In the data rows, the value 128 means zero.
Some points, one per row:
139,89,157,136,166,68,37,172,39,183,145,180,68,95,130,109
119,123,112,93,95,170,227,157,154,125,155,161,190,202,111,168
144,181,102,104,133,142,110,81,196,95,92,63,87,70,168,107
138,158,122,149,87,149,196,130,158,133,126,150,151,174,115,181
96,130,145,183,128,90,122,156,142,127,124,155,135,119,115,131
146,118,134,125,140,118,88,130,89,137,123,147,111,116,134,119
102,112,157,188,142,50,87,184,86,170,146,196,113,124,109,137
112,93,152,151,131,84,125,183,71,203,163,204,116,145,98,165
141,123,130,141,130,93,109,146,89,151,132,176,115,112,125,151
123,113,157,162,115,126,150,149,111,124,123,148,154,152,97,156
129,125,104,132,113,168,172,111,147,94,114,118,163,135,124,137
137,156,109,101,120,164,157,125,181,75,114,91,155,119,138,122
121,101,129,106,151,127,82,118,120,134,148,115,116,111,146,105
142,146,107,105,107,202,185,91,176,74,108,99,187,157,132,145
117,113,141,135,128,113,108,131,127,129,123,131,125,128,119,121
154,109,136,119,147,73,60,147,53,164,116,169,93,112,130,92
128,108,122,122,135,113,117,108,117,133,155,118,103,133,132,124
121,115,104,122,94,131,184,130,121,132,156,164,144,181,104,185
142,110,149,131,138,93,77,117,79,167,135,147,92,109,121,114
115,116,134,129,136,103,104,118,152,124,139,103,76,106,135,97
130,150,106,110,145,143,124,93,153,114,113,110,129,109,166,108
135,172,110,128,90,165,182,106,188,105,116,108,141,146,131,162
132,123,130,109,143,141,100,95,157,121,136,84,99,91,150,110
103,108,146,153,120,101,129,152,115,132,136,166,140,149,95,149
128,125,147,144,121,115,124,172,116,140,147,133,120,137,114,140
127,123,140,153,158,57,39,150,91,129,123,123,50,50,135,78
148,134,137,107,179,119,39,88,129,125,115,61,71,66,165,63
115,123,144,121,136,139,139,129,170,107,136,129,135,121,129,137
135,141,149,139,129,96,114,161,125,149,131,148,118,131,119,133
120,109,164,125,186,72,28,137,117,134,131,136,56,52,147,84
117,155,119,130,139,117,124,93,182,104,120,86,126,122,153,95
121,104,161,155,101,113,156,203,86,160,154,181,140,177,82,180
129,93,172,159,125,91,106,199,65,175,154,186,110,148,97,158
133,118,148,129,151,107,85,128,111,157,140,126,107,133,131,116
121,114,117,122,112,169,164,117,154,101,129,85,133,114,130,121
131,138,103,122,124,132,133,130,126,125,124,112,129,118,128,132
132,117,138,127,180,84,29,146,79,170,129,118,43,37,145,75
134,148,113,117,111,146,156,117,153,117,112,129,149,129,126,146
120,123,148,163,105,141,162,146,128,107,115,135,163,149,96,154
126,113,123,91,120,163,166,109,173,89,141,106,132,141,148,115
122,93,135,127,164,110,66,113,78,143,127,115,102,90,138,83
142,177,98,79,138,194,129,75,223,45,96,13,133,68,174,79
141,136,138,134,139,105,88,117,117,127,110,127,116,111,143,99
152,130,126,114,148,111,68,123,100,125,116,123,97,99,148,103
151,127,132,122,199,79,0,85,100,166,115,101,45,37,183,58
119,111,151,139,116,114,138,151,99,171,154,169,148,185,104,166
122,96,161,187,165,17,28,201,16,185,131,203,62,85,96,92
141,147,123,113,153,157,84,80,165,56,74,20,113,43,159,63
129,128,147,146,140,103,92,144,98,154,125,150,100,106,119,122
24 more points follow, each with its number after it:
138,106,138,121,121,152,142,131,105,145,141,146,154,157,121,136 0
152,144,118,94,141,148,92,114,124,114,96,84,107,78,145,77 1
113,123,131,156,132,105,111,149,116,102,107,124,114,94,107,99 2
121,129,136,140,115,153,174,116,146,147,134,155,167,174,124,158 3
112,103,129,142,101,124,173,131,120,152,164,158,147,188,100,166 4
139,136,126,112,101,169,175,138,133,121,115,124,161,159,112,138 5
126,124,150,155,116,119,127,137,108,124,115,130,136,128,102,141 6
129,117,112,91,151,122,91,119,137,121,134,109,100,102,156,96 7
104,129,126,149,109,139,177,157,142,123,128,146,157,149,105,151 8
140,122,138,109,159,114,73,118,124,134,132,89,89,91,147,79 9
155,144,105,70,165,139,70,89,141,103,117,63,112,87,177,62 10
135,132,140,143,127,131,126,135,121,132,120,119,132,126,132,136 11
117,135,113,142,101,142,202,132,141,136,149,172,183,195,118,186 12
116,104,128,120,140,106,110,146,101,152,149,167,119,142,124,131 13
124,85,115,149,123,134,159,116,70,147,151,173,142,157,116,163 14
131,130,129,142,135,155,139,96,141,121,108,101,143,120,128,107 15
141,143,128,115,142,159,109,88,156,105,111,71,128,108,148,105 16
135,133,142,146,124,129,131,126,130,133,117,141,147,140,130,127 17
128,159,97,103,139,178,136,66,187,64,104,62,160,109,167,94 18
156,161,106,92,147,195,111,45,183,69,93,21,109,80,182,82 19
123,107,138,102,128,124,146,139,144,119,154,146,118,150,136,121 20
126,129,152,152,115,113,160,201,87,165,143,194,166,176,99,155 21
131,137,126,125,153,118,84,110,128,121,108,99,89,57,144,85 22
119,122,134,131,126,106,137,154,111,160,140,169,132,148,112,140 23
Which three of these numbered points are nearest to each point below, ignoring the 2 directions in which the first points spread most? Their numbers follow each, nearest first.
141,135,111,86,128,151,145,123,132,124,142,130,163,170,134,131 > 10 13 7
145,144,107,87,126,162,155,119,148,112,135,110,171,164,139,125 > 10 0 13
107,137,118,146,108,148,170,131,158,75,100,108,162,131,107,120 > 2 8 6
123,108,127,132,134,164,150,90,135,103,120,92,154,133,130,114 > 15 16 0
140,139,125,120,100,161,180,143,124,127,113,139,168,172,100,146 > 5 1 21
151,130,124,94,157,150,79,107,133,103,113,76,88,63,162,86 > 5 1 19
143,106,148,121,172,86,40,137,91,152,143,120,66,89,141,71 > 9 7 13
149,128,137,120,126,130,114,147,94,147,122,140,128,129,122,115 > 5 1 0
128,76,125,156,136,99,119,142,38,177,158,195,117,143,117,150 > 14 0 19
131,155,114,120,149,144,95,90,163,62,75,46,106,46,148,53 > 2 6 8
136,154,99,72,87,211,227,102,195,78,136,99,221,212,133,172 > 10 13 0
117,125,137,151,103,152,197,136,140,155,151,178,188,213,108,189 > 3 12 16
115,124,149,162,86,159,204,155,132,110,119,145,193,183,79,187 > 6 11 15
117,121,134,143,108,138,167,138,122,135,132,159,152,143,105,155 > 22 8 11
129,107,128,133,137,100,104,108,104,149,155,120,89,123,134,112 > 4 9 13
154,163,103,81,117,200,158,91,178,75,83,49,148,100,149,99 > 1 5 21
117,127,124,142,117,123,160,134,123,132,138,168,177,173,118,149 > 18 12 17
124,119,140,137,153,113,97,117,112,168,132,152,121,128,140,127 > 3 12 23
108,110,147,172,116,106,149,176,102,126,124,166,142,143,80,139 > 2 8 6
145,153,95,76,127,179,144,82,176,84,122,68,164,132,164,103 > 10 0 13
115,131,124,145,133,88,104,140,130,102,125,113,93,95,124,103 > 2 8 22
149,97,112,121,177,114,42,79,71,135,121,103,70,48,167,83 > 14 19 0
143,107,105,124,149,146,113,82,101,120,124,102,113,97,151,112 > 14 19 0
119,128,112,127,95,163,198,103,161,114,148,112,163,177,115,158 > 4 9 16
133,125,141,123,161,118,68,100,124,144,123,90,101,96,150,100 > 16 3 9
93,142,136,168,106,140,179,143,178,110,127,138,175,156,111,154 > 8 2 22
103,97,149,173,99,78,182,195,66,209,177,255,173,229,90,220 > 12 3 23
137,140,71,95,113,245,205,33,195,46,105,31,182,124,159,130 > 14 0 19
101,129,128,143,95,127,203,166,129,149,153,179,178,203,87,188 > 23 12 8
132,133,113,104,112,149,169,130,138,122,151,137,174,188,129,139 > 10 13 7
120,146,122,115,92,198,223,100,205,98,130,86,201,198,119,165 > 16 9 3
125,132,141,146,114,154,155,123,143,97,103,103,158,125,111,140 > 6 11 15
120,105,137,114,127,115,151,146,127,126,159,160,123,153,125,130 > 20 7 13
129,100,123,126,163,76,53,112,86,156,152,115,58,88,140,83 > 4 13 9
132,113,124,125,161,90,63,105,101,153,144,106,64,85,144,86 > 4 9 13
128,146,102,95,114,147,155,133,150,117,130,142,167,171,123,147 > 10 13 23
141,143,117,99,146,99,80,139,116,141,127,142,112,122,140,118 > 10 23 13
137,120,142,129,121,138,145,115,114,141,141,145,136,163,133,157 > 19 16 3
138,102,132,117,131,134,116,131,98,145,140,133,133,130,127,122 > 0 9 19
134,140,96,95,136,155,128,57,179,78,124,37,105,87,167,85 > 4 9 13
102,89,129,127,91,143,208,167,109,150,173,209,196,232,90,202 > 13 7 0
113,113,151,110,162,98,70,127,137,120,138,130,90,79,149,104 > 20 13 7
140,168,114,128,108,165,168,106,159,99,102,88,159,133,140,135 > 11 17 6
126,134,109,117,121,142,157,98,162,110,141,82,124,135,139,121 > 4 9 23
121,107,129,129,138,122,115,121,124,150,140,136,103,128,125,128 > 4 13 23
128,148,121,126,131,141,130,113,147,110,107,98,120,88,132,110 > 22 8 11
143,156,122,138,123,124,119,126,113,129,109,118,124,119,133,126 > 11 17 22
